A: 3 groups of rows, each row roughly a mix of its group's hidden directions:
A (74 x 10):
[[ 2.24 -0.71 -0.06 -1.23 -1.21 -2.68  0.49  2.97 -2.24 -2.74]
 [ 0.33 -3.15 -3.23 -1.04 -1.09 -2.48 -1.11  0.72  2.01  1.60]
 [ 2.09 -0.79  4.09 -0.09  0.02  1.84  1.51  1.41 -1.30 -2.47]
 [-0.73 -1.06  0.06 -1.64 -0.90 -4.40 -2.47  1.24 -0.69 -2.13]
 [-1.79 -1.18 -3.54  1.10 -2.30  1.43 -0.43  2.66  1.65  1.27]
 [ 0.85  1.21  3.35 -0.27  3.21 -1.55  0.24 -2.97 -1.35 -0.63]
 [ 1.20  0.66  2.87 -1.28  2.92 -2.14 -0.36 -2.95 -1.42 -1.23]
 [ 2.43 -0.63  2.76 -0.98 -1.91 -1.81 -0.51  3.42  0.32 -1.83]
 [-1.87 -0.22 -0.24  1.48  0.72  1.97 -1.57 -2.36  2.76  3.37]
 [ 0.21  3.06  4.34  0.62  0.48  0.84  0.56  0.23 -1.58 -2.20]
 [-1.09  2.12 -4.69  0.07  0.04 -1.51 -0.69 -2.49 -0.04  0.74]
 [ 1.09  2.00  4.37  0.02  2.23 -0.65  0.56 -1.48 -1.70 -1.47]
 [ 2.36 -1.07  0.53 -1.00 -0.22 -2.37 -0.43  3.20 -2.63 -2.49]
 [ 2.49 -1.48  2.22 -1.49  3.49 -1.47 -0.10 -2.14 -1.46 -0.76]
 [ 1.90  2.78  1.03  2.04 -1.17  2.47  0.66  1.85 -2.28 -2.04]
 [ 0.95 -1.19  4.68  0.43  0.55  3.03  1.32  0.91 -0.01 -0.90]
 [-2.15 -2.70  2.24 -1.58  2.94  0.86  2.21 -0.26 -1.06  1.53]
 [-0.66 -4.23  1.12 -2.44  2.37 -1.18  0.86 -0.83  0.25  1.78]
 [ 0.91  0.67  3.12  2.06 -0.16  2.43  1.02  3.68 -0.63 -1.01]
 [-2.91  0.29  0.71  0.85  0.81  2.53  0.17 -2.19  2.69  2.89]
 [-1.77  0.63 -0.75 -0.62  3.47  0.71 -1.02 -4.00 -1.61 -0.73]
 [ 1.77 -0.02 -1.25 -1.40 -0.91 -3.41 -0.20  1.95 -2.50 -2.84]
 [ 2.60  1.03 -2.56  0.66 -2.68 -2.07 -2.51 -0.32  1.84 -1.07]
 [-3.37  0.79  0.11  0.44  0.25  1.64  0.00 -3.02  2.84  2.26]
 [ 0.69  2.13  1.41  1.17 -0.52  2.91  2.19  0.36 -2.66 -2.84]
 [-0.16 -1.69 -3.24 -1.48  1.07 -1.85 -0.33 -3.60  0.54  1.93]
 [ 1.11  2.63  1.42  1.77 -0.71  2.79  1.59  1.23 -2.53 -2.27]
 [-0.16 -2.01  4.98  0.09  0.71  2.09  0.17  1.75  0.66  0.07]
 [ 0.78 -0.36  2.63  1.29  2.97  3.96  0.48  0.70 -0.95  1.36]
 [-2.93 -0.09 -3.48 -0.90 -0.16 -2.25 -2.10 -2.08  1.27  0.57]
 [-0.05  4.66 -0.31  2.87 -2.15  1.00 -0.34  0.58  0.19 -1.04]
 [-1.16 -2.59 -0.15 -1.11  1.32 -2.70 -1.25 -0.33  2.32  3.45]
 [ 0.53 -2.00  4.63 -0.32  0.78  1.32  0.48  2.85 -0.51 -0.68]
 [ 2.00  1.75  2.26  1.91 -0.15  2.46  0.98  2.59 -2.60 -0.94]
 [-2.13  2.17 -4.19  0.07  1.02 -0.77 -0.47 -2.44  0.16  1.63]
 [-0.57  3.64  3.49  0.53  0.30  1.51  0.49 -0.76 -1.82 -2.16]
 [ 0.64 -0.99  0.59 -1.57  3.48 -2.67 -0.94 -3.49 -0.80 -0.25]
 [-1.32  1.11 -4.37 -0.23 -0.31 -2.89 -1.91 -1.55  0.22  0.78]
 [-2.73 -0.95  0.15  0.82  0.27  0.98 -1.45 -1.05  3.31  3.60]
 [-2.64  0.58 -1.47  0.88  0.07  0.94 -0.94 -2.88  2.88  2.94]
 [-1.88 -1.79  1.32 -1.78  1.56  1.09  3.39 -2.63 -1.29 -1.37]
 [-2.24  1.38 -4.08 -0.09 -0.11 -1.96 -1.30 -2.06  1.05  1.67]
 [-2.01  3.52  0.01  1.39  0.21  2.46  1.68 -2.89 -0.89  0.89]
 [-1.44  2.26 -4.50 -0.06 -0.34 -1.43 -0.18 -2.64  0.30  0.74]
 [-1.13  3.78  2.33  1.41 -2.41  1.88  0.79  1.60 -0.37 -1.26]
 [ 1.67  2.68  1.11  1.83 -1.16  2.54  1.15  1.20 -2.31 -2.60]
 [-1.84 -2.04 -4.66  0.23  0.25  0.29 -0.53 -0.96  1.29  2.21]
 [ 2.57  0.69 -2.89 -0.16 -2.71 -1.12 -1.70 -1.16  0.80 -2.88]
 [-1.32 -3.95  0.56 -2.79  2.09 -0.93  1.41 -2.01  0.20  0.69]
 [-2.09  4.43  2.51  1.12 -0.25  1.11  0.28 -1.01 -1.00 -1.53]
 [-0.24  4.27 -1.76  2.28 -2.53  0.03 -1.43  0.07  1.13 -0.96]
 [-1.22  1.15 -3.78  0.17  2.56 -1.39 -2.53 -1.00 -1.39  1.53]
 [ 0.33  1.30  1.74  0.69  2.08  4.16  2.98 -0.44 -1.09  0.12]
 [-2.75  0.65 -3.04 -0.67 -0.53 -1.79 -2.21 -1.27  2.79  1.33]
 [-2.23  0.72 -1.98  0.93 -0.40  1.03 -0.47 -2.92  2.91  2.92]
 [ 0.67 -3.70 -3.25  0.13  1.24 -0.85  0.24 -0.50  1.26  2.90]
 [ 1.90  0.08  2.39  0.44 -0.35  3.48  0.98  2.89 -1.57 -1.93]
 [-2.50 -1.71 -0.54 -1.39  0.75 -2.64 -0.02 -2.53  2.68  2.18]
 [ 0.44  1.93  3.07  1.15  2.76  2.03  1.64 -2.02 -1.99 -0.32]
 [ 0.67 -1.70  4.71 -0.05  0.55  2.01  1.18  2.39 -0.10 -0.54]
 [-1.71  1.55  3.36  2.61  1.53  0.38 -0.96  2.82 -0.11 -1.57]
 [ 1.01  1.22  2.23  0.75  1.98  3.98  2.34 -0.70 -1.64 -0.87]
 [-1.14 -2.39 -1.77 -1.88  0.28 -2.90 -1.34 -2.01  2.64  1.48]
 [ 4.30 -2.82  0.88 -0.14 -0.46 -2.65 -1.04  0.70  0.74  0.78]
 [ 2.14  1.93 -1.41  1.97 -2.04 -1.49 -3.07  1.91  1.63  0.99]
 [ 2.80 -0.39  3.73 -0.98  2.63 -1.21  0.51 -1.34 -1.63 -1.13]
 [-2.04  4.60  2.40  0.98 -0.56  0.73  0.42 -1.26 -0.87 -1.35]
 [ 0.79 -1.25  4.84 -0.05  0.17  2.36  1.49  1.45 -0.09 -1.32]
 [ 0.61 -4.28 -2.06 -0.45  2.58 -1.87 -1.32  0.25  0.88  1.18]
 [ 0.73 -2.98 -2.95 -1.45  0.27 -2.89 -0.71 -1.47  1.50  1.92]
 [ 0.11 -2.96 -0.81 -1.48  0.57 -3.19 -1.59 -0.83  2.41  2.46]
 [-2.32 -2.65  1.44 -1.21  2.71 -0.74  0.30  0.40  0.64  3.56]
 [ 2.85  2.51 -1.71  1.76 -2.83 -0.39 -2.13  0.97  0.38 -1.75]
 [-2.67  0.05 -0.18  0.91 -0.08  1.59 -0.68 -2.53  3.26  3.04]]

one row of each group, then the others: which group is each in?
[-1.16  1.78 -4.38 -0.12  0.32 -2.22 -1.65 -2.33 -0.46  0.40] => <31>
[ 2.19  1.19  2.30  1.36 -0.32  2.39  2.02  1.20 -2.80 -2.15] => <59>
[ 0.17 -3.30 -3.76 -0.37 -1.12 -1.12 -0.63  1.29  1.90  1.98] => <55>

[-1.74  1.37 -0.54  3.02 -2.30  0.21  1.27  2.34  2.07  2.51] => <55>
[ 0.75  0.47 -0.81 -1.75 -0.12 -3.22 -0.02  1.65 -2.96 -3.29] => <31>
[-0.93 -0.17 -1.04 -2.41  1.65 -2.97 -2.21 -3.44 -0.27 -1.04] => <55>
[-4.39 -1.53 -0.18 -2.04  2.26  0.53  1.25 -1.63  0.28  1.31] => <59>
[ 1.02  2.03  0.63  0.91 -0.47  3.34  1.07  1.44 -2.99 -2.71] => <59>
[-5.08  0.17 -1.56 -1.40  1.34  0.50  0.18 -1.56  1.07  1.16] => <59>
